First come named moves, each a turn or a mirror, each shown by rows before and after it. For each pair of rows after them, which moves, in which order, take the first row to the second? The first pair is done for you.
luf (before => after):
-.40,.14,.13,-.13,-.05,-.25,-.11,.11,-.09,.02,-.15,.08,.00,.03,.03,.02,-.01,-.18,.24,-.11,.12,-.03,.02,-.12,.16,-.18,-.08,-.04,.00 => -.28,.20,.13,-.23,.03,-.24,-.14,.03,-.10,.09,-.08,.12,.03,.13,.02,-.13,-.02,-.11,.25,-.18,.09,.15,.02,-.21,.02,-.11,-.08,-.03,-.05
.33,-.35,.05,-.04,-.36,.23,-.13,-.31,-.69,.28,-.17,-.03,-.24,-.10,.38,.09,.12,-.07,-.12,.39,-.09,-.13,.35,.22,.11,.23,.28,-.39,-.13 => .41,-.33,.08,-.11,-.27,.25,-.18,-.38,-.66,.39,-.08,.00,-.16,-.04,.40,-.04,.14,.02,-.10,.35,-.11,.03,.32,.10,-.06,.31,.29,-.36,-.19
-.06,-.02,.00,-.23,.02,-.09,.13,.23,.13,-.14,.14,.18,.07,.09,-.13,.04,.20,.09,-.02,.03,-.17,.03,-.19,-.14,-.26,.11,-.30,.46,-.04 => -.13,-.07,-.01,-.14,-.06,-.11,.17,.34,.12,-.25,.06,.12,.02,.01,-.14,.22,.18,-.02,.02,.10,-.18,-.17,-.15,-.02,-.10,.00,-.31,.44,-.01
-.15,-.09,-.24,-.10,-.01,.05,.10,.11,-.04,-.13,-.27,.05,-.23,.19,-.02,.21,-.01,-.36,.06,.35,.23,-.06,.02,.28,.39,-.13,-.04,.35,.15 => .17,.02,-.19,-.33,.24,.08,.00,-.18,.00,.17,-.07,.16,-.06,.44,-.02,-.23,.02,-.06,.05,.14,.17,.48,-.04,-.08,-.07,.06,-.05,.41,.03
lef (before => after):
-.23,.02,.52,-.21,.04,-.01,.08,.28,.11,.02,-.12,-.01,-.08,-.11,-.11,.26,-.18,-.03,.22,-.05,-.11,-.24,.15,.01,-.06,-.16,-.28,-.14,.00 => -.20,.10,.39,-.09,.12,-.03,.01,.38,.42,-.16,.10,.07,-.08,-.08,-.18,.20,-.22,-.06,.24,-.10,.02,-.14,-.01,.04,-.04,-.18,-.26,.00,.09
.13,-.01,-.33,.09,.04,.06,-.24,-.14,.21,-.19,.25,.25,-.21,.15,-.03,-.25,-.07,-.15,-.06,-.01,.33,.43,-.23,.01,-.03,.16,.28,.23,.11 => .03,-.22,.02,-.21,-.12,.17,-.11,-.41,-.58,.28,-.30,.06,-.10,.06,.20,-.02,.02,-.12,-.01,.15,-.06,.10,.25,-.05,-.04,.22,.26,-.11,-.09
-.08,.07,.05,-.11,.13,-.13,-.11,-.10,-.27,-.03,-.29,.12,-.23,.20,-.23,-.34,-.24,.24,.15,-.16,-.06,.31,.10,-.08,.01,.00,-.25,-.04,-.09 => -.04,.10,.01,-.05,.15,-.16,-.13,-.04,-.14,-.10,-.22,.16,-.26,.23,-.24,-.38,-.27,.27,.14,-.18,-.03,.39,.04,-.06,.00,-.01,-.23,.01,-.08
-.18,.46,.16,.20,-.23,-.25,.07,-.12,.03,-.17,-.46,.05,.06,-.07,-.25,-.04,.07,.07,.17,.04,.02,-.21,-.40,-.17,-.20,-.28,-.40,.26,.03 => -.18,.45,.20,.16,-.23,-.25,.09,-.16,-.07,-.14,-.55,.02,.09,-.11,-.19,.02,.09,.08,.16,.08,-.05,-.25,-.34,-.18,-.20,-.27,-.38,.21,.01
kep (before => after):
.18,-.34,-.25,-.02,-.27,.02,-.13,-.17,-.27,.17,.19,.01,-.33,-.06,.27,.12,-.09,-.09,-.25,.10,-.16,-.05,-.07,.15,.10,.26,.14,-.12,.29 => .20,-.27,-.22,-.14,-.13,-.06,-.21,-.32,-.23,.22,.20,.12,-.26,.05,.26,-.03,-.08,-.05,-.25,.00,-.11,.24,-.14,.02,-.09,.36,.18,-.08,.20
-.15,.03,.19,-.19,.14,-.08,-.11,-.10,-.01,-.03,-.19,.20,.02,.20,.02,-.09,.01,-.09,.03,-.11,.12,.26,.03,-.12,-.03,.02,.04,-.02,-.14 => -.27,.03,.27,-.17,.08,-.09,-.02,.01,-.10,.00,-.32,.06,.06,.06,.00,.09,.02,-.11,.04,-.07,-.02,-.03,.12,-.03,.05,-.09,-.05,-.10,-.09
-.03,-.20,.40,-.20,.14,-.05,.03,-.32,-.35,.29,.07,.12,.32,-.06,-.07,-.18,.19,.14,.06,-.30,-.38,-.08,.52,-.22,-.32,-.15,-.09,-.21,-.08 => -.04,-.34,.30,-.02,-.12,.06,.10,-.16,-.35,.20,.05,-.05,.21,-.26,-.02,.05,.16,.05,-.02,-.10,-.44,-.46,.56,.06,-.02,-.27,-.11,-.28,.04
Pairs:
Each pair is 2 to 3 moves apart.
-.30,.01,.31,-.31,-.04,-.13,.07,-.21,-.48,.18,-.52,.12,-.01,.10,.07,.07,.03,-.05,.19,-.06,-.07,.01,.28,-.11,.00,.11,.15,-.10,-.25 => .19,-.16,-.24,.15,-.26,.07,-.13,-.24,-.18,-.15,.05,.21,-.32,.10,.11,-.15,.07,-.18,-.08,.19,.25,.30,.02,.20,.22,.28,.41,.04,-.07 -> kep kep kep
.05,.08,-.10,.17,-.02,.12,.05,.35,.51,-.37,.20,-.06,.00,-.04,-.06,.01,.11,-.11,-.07,-.10,-.04,.02,-.21,.21,.13,-.25,-.22,.06,-.29 => -.04,-.07,.22,-.13,-.11,.15,.14,.09,-.18,.05,-.29,-.16,.10,-.09,.17,.16,.17,-.08,.01,.00,-.32,-.13,.16,.11,.09,-.19,-.21,-.21,-.52 -> kep luf lef
.01,.10,.08,-.09,.18,-.25,.00,-.22,.09,.13,.06,.06,.09,.04,-.14,-.21,-.15,.06,.08,-.22,-.19,.32,-.12,-.29,-.06,.03,.01,.12,-.03 => -.07,-.10,-.13,.20,-.19,-.14,.02,-.05,.00,-.16,-.01,-.03,-.18,-.20,-.08,.14,-.14,-.25,-.01,.08,-.09,-.14,-.06,.19,.42,-.08,.10,.06,.10 -> lef luf kep
-.03,.32,-.06,.04,.00,-.13,-.21,-.23,.02,-.15,-.02,.19,.06,.33,-.19,-.46,-.06,.29,-.05,-.12,.02,.17,-.03,-.08,-.26,.15,-.12,.23,-.02 => -.11,.38,-.16,.19,-.06,-.14,-.15,.01,.24,-.36,.07,.10,.02,.21,-.27,-.34,-.11,.24,-.06,-.08,.09,-.05,-.15,.08,-.10,-.02,-.20,.28,.10 -> lef kep lef
-.13,-.44,.09,-.19,-.45,-.26,.05,-.46,-.54,.21,-.21,.19,.31,-.17,.12,.39,.09,-.18,-.04,.11,.06,-.22,.42,.00,.08,.28,-.14,-.42,-.31 => .07,-.12,-.38,.04,-.12,-.34,-.19,-.25,.47,-.31,.62,.52,.30,.07,-.19,-.11,.03,-.10,-.09,-.15,.53,.42,-.23,-.09,-.13,.30,-.12,.03,-.10 -> luf lef
.08,-.13,.08,.04,.06,-.12,.01,-.18,.05,.08,.16,-.17,.05,.14,-.11,.00,-.01,.12,-.14,-.22,-.29,.28,.04,-.30,-.13,-.02,.09,-.11,.05 => .16,-.23,-.02,.24,-.14,-.01,.07,-.06,.04,-.01,.21,-.31,-.06,.00,-.08,.11,-.01,.02,-.22,-.08,-.28,.00,.07,-.07,.08,-.12,.11,-.13,.16 -> kep kep kep
